B = [112 127 145 136 149 107]
B[0] = 112
B[3] = 136
B[2] = 145

A = [136 151 133 143 115 125 112 133 106]
A[0]	136
A[5]	125
A[7]	133
A[2]	133

a =
[[131 135 131 132 130 135 140 137 140 132 133 131 132 132]
 [132 135 133 141 139 134 137 138 132 132 131 142 140 137]
 [132 133 134 157 135 133 135 131 140 141 130 131 134 138]
 [135 130 133 136 132 130 137 139 130 137 134 132 133 131]]
Indices start at 0.
(0, 0)	131
(2, 3)	157
(2, 2)	134
(3, 11)	132
(1, 10)	131
(3, 3)	136
(3, 8)	130
(1, 4)	139
(2, 6)	135
(0, 3)	132
(3, 10)	134
(0, 8)	140
(1, 12)	140
(2, 7)	131
(3, 12)	133
(2, 12)	134
(3, 9)	137
(1, 6)	137
(3, 13)	131

grid =
[[139 122 120 121 139 124 143 129 124 132 115]
 [107 118 118 132 122 134 111 125 127 119 121]
 [104 115 116 133 125 140 114 142 127 129 118]
 [136 123 116 120 139 125 133 123 124 126 114]
 [123 134 138 132 121 130 129 137 131 133 137]
 [140 130 125 118 136 119 131 120 124 127 123]
 [105 113 111 131 129 139 118 142 125 127 110]
 [118 119 117 126 130 131 115 128 124 124 118]]
grid[0,0]	139
grid[:, 1]	[122, 118, 115, 123, 134, 130, 113, 119]
grid[0,2]	120
grid[5,1]	130
grid[4,3]	132
grid[3,2]	116
grid[4]	[123, 134, 138, 132, 121, 130, 129, 137, 131, 133, 137]
grid[0,10]	115
grid[0,8]	124
grid[4,4]	121
grid[2,10]	118
grid[6,2]	111
grid[3]	[136, 123, 116, 120, 139, 125, 133, 123, 124, 126, 114]
grid[7,1]	119
grid[2,8]	127
grid[6]	[105, 113, 111, 131, 129, 139, 118, 142, 125, 127, 110]
grid[6,6]	118
grid[0,4]	139
grid[1,0]	107
grid[0,5]	124
grid[5,4]	136
grid[:, 10]	[115, 121, 118, 114, 137, 123, 110, 118]
grid[1,2]	118
grid[4,10]	137
grid[0,1]	122
grid[3,9]	126
grid[6,4]	129
grid[3,3]	120
grid[3,10]	114
grid[2,7]	142
grid[6,3]	131
grid[7,5]	131
grid[:, 4]	[139, 122, 125, 139, 121, 136, 129, 130]

X =
[[124 139 122 109 158]
 [128 135 136 123 111]
 [126 137 133 118 112]
 [136 109 116 142 137]
 [114 131 114 124 141]
 [129 127 124 113 144]
 [118 128 113 127 145]
 [115 137 122 117 122]
 [125 134 129 124 123]
 [136 129 139 132 118]
 [123 132 141 123 114]
 [127 114 126 141 123]
 [138 115 119 139 136]
 [131 112 128 145 128]
 [125 135 131 117 113]]
X[0][0]: 124
X[3][0]: 136
X[13][1]: 112
X[6]: [118, 128, 113, 127, 145]
X[12][1]: 115
X[9][0]: 136
X[8][3]: 124
X[6][0]: 118
X[3][1]: 109
X[13][4]: 128
X[6][4]: 145
X[:, 3]: [109, 123, 118, 142, 124, 113, 127, 117, 124, 132, 123, 141, 139, 145, 117]
X[14][1]: 135
X[7][2]: 122
X[9]: [136, 129, 139, 132, 118]
X[14][0]: 125
X[4]: [114, 131, 114, 124, 141]
X[12][4]: 136
X[5][1]: 127
X[:, 4]: [158, 111, 112, 137, 141, 144, 145, 122, 123, 118, 114, 123, 136, 128, 113]
X[6][2]: 113
X[11][2]: 126
X[:, 2]: [122, 136, 133, 116, 114, 124, 113, 122, 129, 139, 141, 126, 119, 128, 131]
X[:, 0]: [124, 128, 126, 136, 114, 129, 118, 115, 125, 136, 123, 127, 138, 131, 125]
X[12][2]: 119
X[6][1]: 128
X[1][3]: 123
X[2][2]: 133
X[12][0]: 138
X[5]: [129, 127, 124, 113, 144]

arr = [122 104 128 154 152 106 131 144 126 137]
arr[0]: 122
arr[8]: 126
arr[5]: 106
arr[4]: 152

W =
[[132 127 139 129 120 145 135 129 130 135 120 129]
 [125 126 132 124 117 119 126 128 129 126 124 139]
 [151 132 128 145 117 146 132 121 151 132 116 144]
 [142 115 118 139 126 119 115 127 125 124 127 121]]
W[0][0] => 132
W[1][9] => 126
W[3][7] => 127
W[0][3] => 129
W[1] => [125, 126, 132, 124, 117, 119, 126, 128, 129, 126, 124, 139]
W[2] => [151, 132, 128, 145, 117, 146, 132, 121, 151, 132, 116, 144]
W[:, 3] => [129, 124, 145, 139]
W[3][2] => 118
W[:, 9] => [135, 126, 132, 124]
W[3][8] => 125
W[2][3] => 145
W[3] => [142, 115, 118, 139, 126, 119, 115, 127, 125, 124, 127, 121]
W[0][1] => 127
W[0][4] => 120
W[3][6] => 115
W[:, 10] => [120, 124, 116, 127]

m = (149, 116, 130, 140, 139, 108)
m[0] => 149
m[3] => 140

M = [131 121 107 158 143 134 147 123 120 108 113 141 149 148 117]
M[-15] -> 131
M[14] -> 117
M[4] -> 143
M[-4] -> 141
M[-8] -> 123
M[8] -> 120

x =
[[157 135 139 125]
 [139 139 145 130]
 [156 138 147 124]
 [157 129 133 134]
 [151 134 136 134]
 [153 133 137 132]
 [152 138 151 130]
 [157 133 142 132]
 [144 135 144 132]
 [153 139 150 123]
 [157 135 136 129]]
x[0, 0]: 157
x[5, 0]: 153
x[7, 3]: 132
x[4, 1]: 134
x[9, 3]: 123
x[5, 3]: 132
x[:, 1]: [135, 139, 138, 129, 134, 133, 138, 133, 135, 139, 135]
x[6, 0]: 152
x[8, 0]: 144
x[8]: [144, 135, 144, 132]
x[10, 3]: 129
x[7, 2]: 142
x[5, 2]: 137
x[2, 3]: 124
x[3, 0]: 157
x[10, 0]: 157
x[2, 1]: 138
x[9]: [153, 139, 150, 123]
